(in the rows, 128 means zero)
Each path below is one point turned by a fixed rotation once a step. After each direction that follows a path, write how fast that rotation turns it, in degrees a step (0 if it stays still).
Each turn is a multiple of 5 degrees from 10 to 175, or 0.
Each row of a path follows its step; steps can be skipped.
Rotation 1:
step 0: [130 115 123 139 135 128 118 131 122 130 133 135 126 120 125 135 122 135
 127 119 120 127 130 131 152 120 118 122]
step 1: [125 127 129 131 139 126 130 140 134 119 118 106 128 131 146 131 129 133
 129 112 116 129 128 131 128 130 123 126]
step 2: [142 118 121 125 123 109 122 129 128 135 121 130 124 133 123 129 122 138
 135 116 127 123 122 132 134 111 118 122]
step 3: [127 127 128 124 126 128 130 131 140 125 120 118 137 126 140 128 133 129
 133 118 131 117 126 143 143 142 116 135]
step 4: [131 123 123 123 127 119 133 134 120 115 130 132 128 140 120 141 130 129
 140 116 124 124 138 121 138 118 116 134]
step 5: [130 147 132 128 134 120 128 128 143 125 126 118 136 134 132 136 136 139
 121 125 132 114 126 130 126 130 111 121]
step 6: [139 122 126 130 141 123 142 126 128 126 132 136 109 133 122 138 128 128
 140 127 140 114 124 134 138 123 122 133]
step 7: [138 137 130 115 135 133 126 136 130 114 136 117 136 117 128 137 123 133
 133 131 131 115 135 133 129 141 121 119]
step 8: [129 127 128 149 130 119 124 138 129 112 132 130 121 134 121 134 122 126
 142 125 145 121 126 123 123 123 126 126]
step 9: [135 143 115 134 133 141 118 125 135 131 135 121 130 117 129 138 129 144
 130 120 135 118 130 136 131 128 132 126]
step 10: [136 129 118 137 127 129 129 135 119 121 125 124 115 129 137 141 125 119
 149 130 131 133 125 137 117 127 120 135]
Directions:
[132 129 127 130 126 128 125 128 132 136 126 130 125 130 131 126 129 133
 125 131 133 122 125 127 129 125 132 132]	110
[127 128 127 126 122 127 130 122 126 128 120 129 130 131 131 130 132 126
 128 125 128 126 134 131 128 125 127 127]	40
[124 129 124 126 123 127 128 130 128 131 130 127 133 130 129 128 127 131
 133 123 128 133 122 132 126 127 127 134]	45
[129 133 129 127 126 128 126 132 126 134 126 133 131 123 132 131 126 131
 124 128 129 130 129 128 128 133 121 124]	160
Rotation 2:
step 0: [113 144 147 127 125 124 132 120 123 126 129 134 126 129 134 137 135 127
 118 127 126 151 127 130 121 128 120 136]
step 1: [125 138 153 132 129 135 129 119 120 124 135 120 140 129 121 125 144 125
 118 135 127 123 119 128 124 131 135 127]
step 2: [143 137 136 125 125 134 132 124 132 126 129 128 130 139 121 113 141 121
 114 129 118 144 123 126 121 120 117 130]
step 3: [146 132 140 116 140 132 120 119 128 141 120 125 134 126 129 127 138 117
 130 130 118 118 117 122 123 132 122 123]
step 4: [134 118 131 125 136 125 130 109 132 138 119 121 126 129 134 137 129 130
 117 122 111 142 132 124 116 125 116 130]
step 5: [131 123 150 133 137 134 127 116 129 133 119 131 141 128 122 145 121 124
 127 118 131 124 126 131 115 133 129 137]
step 6: [138 115 136 147 126 127 135 121 124 137 135 127 138 133 121 118 121 135
 113 122 125 134 125 130 114 122 129 136]
step 7: [140 126 137 132 128 125 124 135 134 149 129 142 136 138 119 117 130 120
 129 120 133 117 126 138 119 133 120 134]
step 8: [131 115 129 137 123 114 124 128 134 154 129 116 129 135 135 120 131 136
 133 124 118 126 120 132 127 122 118 125]
step 9: [120 122 140 126 118 110 124 130 140 137 122 133 128 135 128 141 127 117
 137 109 123 128 129 134 126 131 125 124]
step 10: [119 126 142 142 119 108 127 122 115 131 127 120 134 126 134 131 119 129
 132 121 124 133 114 132 130 118 139 132]
Directions:
[127 134 131 128 127 129 127 131 129 127 124 131 125 127 125 129 123 122
 132 129 131 127 130 130 125 127 120 130]	160
Rotation 3:
step 0: [134 122 117 147 129 122 120 116 127 132 135 132 119 133 132 126 126 122
 143 132 106 136 133 125 137 130 139 130]
step 1: [127 137 117 126 132 124 123 121 116 129 123 127 131 130 120 130 141 122
 126 143 129 133 149 125 126 148 138 139]
step 2: [144 129 126 139 125 117 134 126 123 147 126 132 128 123 133 111 117 121
 130 119 133 129 143 126 130 144 124 124]
step 3: [137 112 113 139 135 123 130 108 131 132 120 131 132 124 111 130 129 120
 136 131 111 133 130 127 135 128 130 135]
step 4: [123 131 118 129 133 136 119 118 127 133 123 123 129 134 118 121 135 119
 122 124 129 113 139 130 122 156 127 139]
step 5: [142 123 116 124 131 113 124 127 133 139 127 134 119 112 128 119 117 119
 125 105 131 128 135 131 126 133 135 131]
step 6: [142 122 114 143 138 130 128 118 141 125 131 140 125 123 118 132 133 121
 124 140 115 118 119 128 132 135 142 133]
step 7: [122 127 118 130 127 126 120 127 125 127 123 123 115 131 133 136 130 112
 126 127 130 109 146 118 120 146 139 127]
step 8: [146 130 123 123 132 119 129 126 133 147 138 131 120 115 132 130 129 115
 116 121 122 139 134 114 134 135 134 124]
step 9: [136 117 125 143 126 129 133 119 136 131 126 136 115 130 111 138 117 125
 127 149 127 129 131 118 127 142 132 133]
step 10: [128 128 129 132 131 126 116 116 127 124 124 116 117 136 137 130 128 109
 135 120 129 127 140 112 134 147 124 139]
Directions:
[129 125 132 125 123 130 134 124 125 134 126 126 130 129 124 132 127 126
 125 128 125 127 130 125 130 128 121 126]	60
[129 134 130 128 124 130 132 130 130 128 134 129 121 128 129 136 129 128
 128 127 125 126 130 127 128 127 135 127]	40
[124 127 126 132 132 132 125 127 130 128 128 120 128 131 126 128 131 126
 133 128 127 123 131 125 132 123 130 125]	110
[126 129 136 130 128 127 128 133 126 125 126 125 126 123 129 126 133 123
 127 124 131 125 133 128 126 131 126 131]	125
Rotation 4:
step 0: [105 127 130 132 138 116 126 123 134 126 132 114 119 134 122 131 132 125
 134 134 139 134 135 123 103 137 129 132]
step 1: [130 136 132 128 129 105 113 124 133 139 137 136 132 124 117 133 128 133
 124 122 135 121 126 133 145 137 111 138]
step 2: [121 127 114 115 129 115 138 133 139 108 124 132 136 131 135 132 120 120
 135 143 135 126 122 127 131 129 136 144]
step 3: [121 119 121 131 143 115 126 124 126 149 127 130 118 121 127 135 123 138
 128 118 140 135 122 139 114 132 144 132]
step 4: [120 150 126 128 137 119 124 129 124 113 139 135 114 128 137 134 132 138
 123 133 138 113 136 130 134 135 117 129]
step 5: [111 119 114 136 126 117 126 114 145 133 131 119 140 130 125 126 115 127
 126 140 134 130 135 116 127 133 124 141]
step 6: [134 133 127 128 133 106 112 136 120 128 126 126 131 124 127 139 127 122
 132 123 134 124 107 133 121 148 130 133]
step 7: [105 134 133 111 139 114 138 126 130 122 119 132 126 126 127 129 133 139
 141 135 139 129 134 135 129 119 123 137]
step 8: [133 115 121 132 132 115 128 120 146 135 139 134 115 135 130 136 116 127
 120 118 141 120 135 131 133 139 137 135]
step 9: [123 147 117 131 138 116 128 136 123 127 141 129 130 121 135 139 127 131
 118 148 133 129 114 119 120 128 127 139]
step 10: [101 126 114 128 133 119 120 117 129 127 132 119 136 121 122 120 122 133
 138 123 131 124 134 147 128 139 130 129]
Directions:
[129 128 129 128 126 126 126 124 129 128 127 132 128 126 125 131 125 126
 122 119 128 133 129 124 122 131 131 126]	140
[133 132 130 127 127 124 122 131 126 133 133 128 125 130 132 127 128 132
 133 127 128 132 125 124 127 126 127 127]	135
[128 131 134 133 130 128 130 131 126 128 132 128 130 120 124 129 131 128
 130 130 132 130 127 133 124 130 128 124]	120
[128 134 126 126 129 127 132 128 128 122 125 127 125 128 125 126 129 126
 129 134 129 131 129 121 122 123 128 128]	155
Rotation 5:
step 0: [117 123 124 130 124 147 141 123 123 118 130 129 126 133 132 138 121 128
 132 118 126 129 129 124 123 120 135 135]
step 1: [120 118 136 127 129 126 122 123 133 128 129 124 121 122 123 140 124 118
 125 123 120 120 143 124 122 123 117 123]
step 2: [114 123 131 131 131 127 122 132 136 131 125 139 129 126 130 117 130 124
 131 113 127 125 115 115 125 120 120 132]
step 3: [131 122 138 130 129 145 124 116 119 120 126 129 129 124 121 124 133 130
 131 127 118 130 129 118 121 129 134 143]
step 4: [122 128 130 129 131 124 119 125 130 125 149 134 123 121 121 144 128 121
 128 125 131 124 130 120 123 128 137 133]
step 5: [116 124 125 126 127 138 132 129 131 119 139 129 129 125 127 115 110 127
 133 118 131 118 129 119 132 122 125 126]
step 6: [128 114 130 136 129 129 134 120 130 130 125 126 130 139 121 136 125 129
 134 117 114 125 137 116 127 134 122 134]
step 7: [123 131 125 141 137 125 127 121 135 129 131 136 119 116 120 125 139 115
 127 129 127 127 131 114 127 122 119 128]
step 8: [123 129 130 129 114 137 129 129 115 117 133 137 137 127 124 120 129 118
 126 122 130 130 121 113 123 130 126 134]
step 9: [132 125 132 129 128 127 115 123 125 117 139 125 133 130 114 130 130 124
 134 118 123 120 144 129 133 132 130 137]
step 10: [112 124 119 134 135 126 136 125 130 131 139 143 123 125 118 128 125 131
 128 124 130 118 124 125 142 129 129 133]
Directions:
[128 128 125 131 126 128 132 128 130 130 121 127 127 131 130 129 131 124
 127 126 128 130 132 124 125 124 121 123]	65
[128 128 132 124 124 126 128 132 125 131 133 128 130 122 131 128 123 122
 126 131 130 125 127 126 125 129 123 124]	110
